[[ -2   3  -2  -7  20  13 -12  10  -2 -13   0 -17]
 [  1   5  -4  -7  12   7   5  -7 -10 -10  -3   0]
 [ 12 -20 -22  -5  21  48 -15  11  -7 -21 -20 -24]
 [  3  -1   0   6  -9 -11  19  -1   2   6 -12  12]
 [ 16 -27 -25  -2   5  49  -8  -1  -9 -14 -21 -12]
 [  4   1   1   8  -2 -18  29   7   3   4 -23  10]
 [  1  17   0  -7  43  -3  20  19  -5 -24 -26 -16]]
->
[[  3  -2  -7  20  13 -12  10  -2 -13   0 -17  -2]
 [  5  -4  -7  12   7   5  -7 -10 -10  -3   0   1]
 [-20 -22  -5  21  48 -15  11  -7 -21 -20 -24  12]
 [ -1   0   6  -9 -11  19  -1   2   6 -12  12   3]
 [-27 -25  -2   5  49  -8  -1  -9 -14 -21 -12  16]
 [  1   1   8  -2 -18  29   7   3   4 -23  10   4]
 [ 17   0  -7  43  -3  20  19  -5 -24 -26 -16   1]]

[[ -4   8  12  12 -11 -28 -52 -17  47  -8  18  61]
 [-28  46 -10  -7  50   6  -9  29   7  44  10  12]
 [  1  41  14   7  46  11   4  -7  -6  12  13  18]
 [  6 -13  27 -15  -9 -12 -16  -8  14 -28  -8 -15]
 [ 25  -9   2   5 -16  35  -8  -4  17  -5 -32  -3]
 [ 13 -13   0 -24   0 -23  30  -4  -3 -17  24 -21]
 [ 19  -2 -11  -6  -5   2  46  -8   1  -9  -4 -32]]
->
[[  8  12  12 -11 -28 -52 -17  47  -8  18  61  -4]
 [ 46 -10  -7  50   6  -9  29   7  44  10  12 -28]
 [ 41  14   7  46  11   4  -7  -6  12  13  18   1]
 [-13  27 -15  -9 -12 -16  -8  14 -28  -8 -15   6]
 [ -9   2   5 -16  35  -8  -4  17  -5 -32  -3  25]
 [-13   0 -24   0 -23  30  -4  -3 -17  24 -21  13]
 [ -2 -11  -6  -5   2  46  -8   1  -9  -4 -32  19]]

[[ 28   5 -19   9  10  15   5  27  -8 -16 -46  29  -8  22  35 -35]
 [ 54  13 -26   7  -4  41  26  39  -1 -38 -27   2  33  14   3 -26]
 [ 10   7 -17  13  14  12   2  17 -10 -12 -50  54 -12  22  56 -36]
 [-22 -15  16   5  23 -19 -46  -4 -27  28 -27  49 -36  11  45 -18]
 [ 44  11 -22   4  -2  30  16  41  -5 -28 -38  11  14  17  15 -36]
 [  9   9 -12  -6 -23  16  41  12  36 -24  27 -42  53  -1 -39   8]]
->
[[  5 -19   9  10  15   5  27  -8 -16 -46  29  -8  22  35 -35  28]
 [ 13 -26   7  -4  41  26  39  -1 -38 -27   2  33  14   3 -26  54]
 [  7 -17  13  14  12   2  17 -10 -12 -50  54 -12  22  56 -36  10]
 [-15  16   5  23 -19 -46  -4 -27  28 -27  49 -36  11  45 -18 -22]
 [ 11 -22   4  -2  30  16  41  -5 -28 -38  11  14  17  15 -36  44]
 [  9 -12  -6 -23  16  41  12  36 -24  27 -42  53  -1 -39   8   9]]

[[ 1  8 10  9  5 12  5  8 22 17  3  8  9 16  2 18]
 [ 1 25 20 26 19 47  6  6 13 26  9  5 19  5  6 10]
 [ 3  8 12  9  7 13  5  9 33 17  8  7 11 18  2 19]
 [ 3 12 13 11  9 20  6 10 33 24  4 11 10 18  5 19]]
->
[[ 8 10  9  5 12  5  8 22 17  3  8  9 16  2 18  1]
 [25 20 26 19 47  6  6 13 26  9  5 19  5  6 10  1]
 [ 8 12  9  7 13  5  9 33 17  8  7 11 18  2 19  3]
 [12 13 11  9 20  6 10 33 24  4 11 10 18  5 19  3]]

[[-28  41  28  35  38 -21  36 -19 -18  36 -18 -25 -23 -22]
 [ 28   0   1  -4  -7 -12  -8 -11 -11   5  -9  26 -13  24]
 [-39   3  47  -4  -6   6  -7   3   3  -3   2 -37   7 -36]
 [-13  18 -14  15  17   7  18   7   8  15   6 -12   7 -10]
 [-38   6  27   1   1  12   0  10  10  -1   8 -37  13 -34]]
->
[[ 41  28  35  38 -21  36 -19 -18  36 -18 -25 -23 -22 -28]
 [  0   1  -4  -7 -12  -8 -11 -11   5  -9  26 -13  24  28]
 [  3  47  -4  -6   6  -7   3   3  -3   2 -37   7 -36 -39]
 [ 18 -14  15  17   7  18   7   8  15   6 -12   7 -10 -13]
 [  6  27   1   1  12   0  10  10  -1   8 -37  13 -34 -38]]

[[-16  10  -1 -31]
 [ 29 -10 -22 -11]
 [-14   2 -61  11]
 [ -9 -36 -48  -1]
 [-10  44  23 -23]]
->
[[ 10  -1 -31 -16]
 [-10 -22 -11  29]
 [  2 -61  11 -14]
 [-36 -48  -1  -9]
 [ 44  23 -23 -10]]

[[-46 -51 -21  -7 -28]
 [ 15 -24 -45  -5 -54]
 [ 54  11  19 -50  15]
 [  8 -54  12 -42 -30]
 [ -9 -58 -17 -33 -39]
 [ 22 -33  21 -63   0]
 [-24  33 -59  27   8]
 [ 12 -45  28 -55  -4]]
->
[[-51 -21  -7 -28 -46]
 [-24 -45  -5 -54  15]
 [ 11  19 -50  15  54]
 [-54  12 -42 -30   8]
 [-58 -17 -33 -39  -9]
 [-33  21 -63   0  22]
 [ 33 -59  27   8 -24]
 [-45  28 -55  -4  12]]

[[ 28   3  -4 -20   0   4  -7  -1 -12]
 [ 19 -23  43   5  45 -20  21  12   5]
 [  5  -6  -4  -4  -3  -1  -4   6   0]
 [  3  25 -10   2  -2  56  -4 -34   0]
 [  2  -8  -3  -3  -1  -5  -4   4  -2]
 [-19  -4  -2  23   0  -6   3   4   8]
 [  6  -9 -13 -13  -3  -9  -5  22  -7]
 [  1  -1  -2  -1   0  -4  -1   3   0]
 [  4  -6  -6  -8   2  -6   6   6 -11]]
->
[[  3  -4 -20   0   4  -7  -1 -12  28]
 [-23  43   5  45 -20  21  12   5  19]
 [ -6  -4  -4  -3  -1  -4   6   0   5]
 [ 25 -10   2  -2  56  -4 -34   0   3]
 [ -8  -3  -3  -1  -5  -4   4  -2   2]
 [ -4  -2  23   0  -6   3   4   8 -19]
 [ -9 -13 -13  -3  -9  -5  22  -7   6]
 [ -1  -2  -1   0  -4  -1   3   0   1]
 [ -6  -6  -8   2  -6   6   6 -11   4]]

[[  8 -30  12  16  23  28 -14]
 [  0   1   2  -5  36  46 -48]]
->
[[-30  12  16  23  28 -14   8]
 [  1   2  -5  36  46 -48   0]]
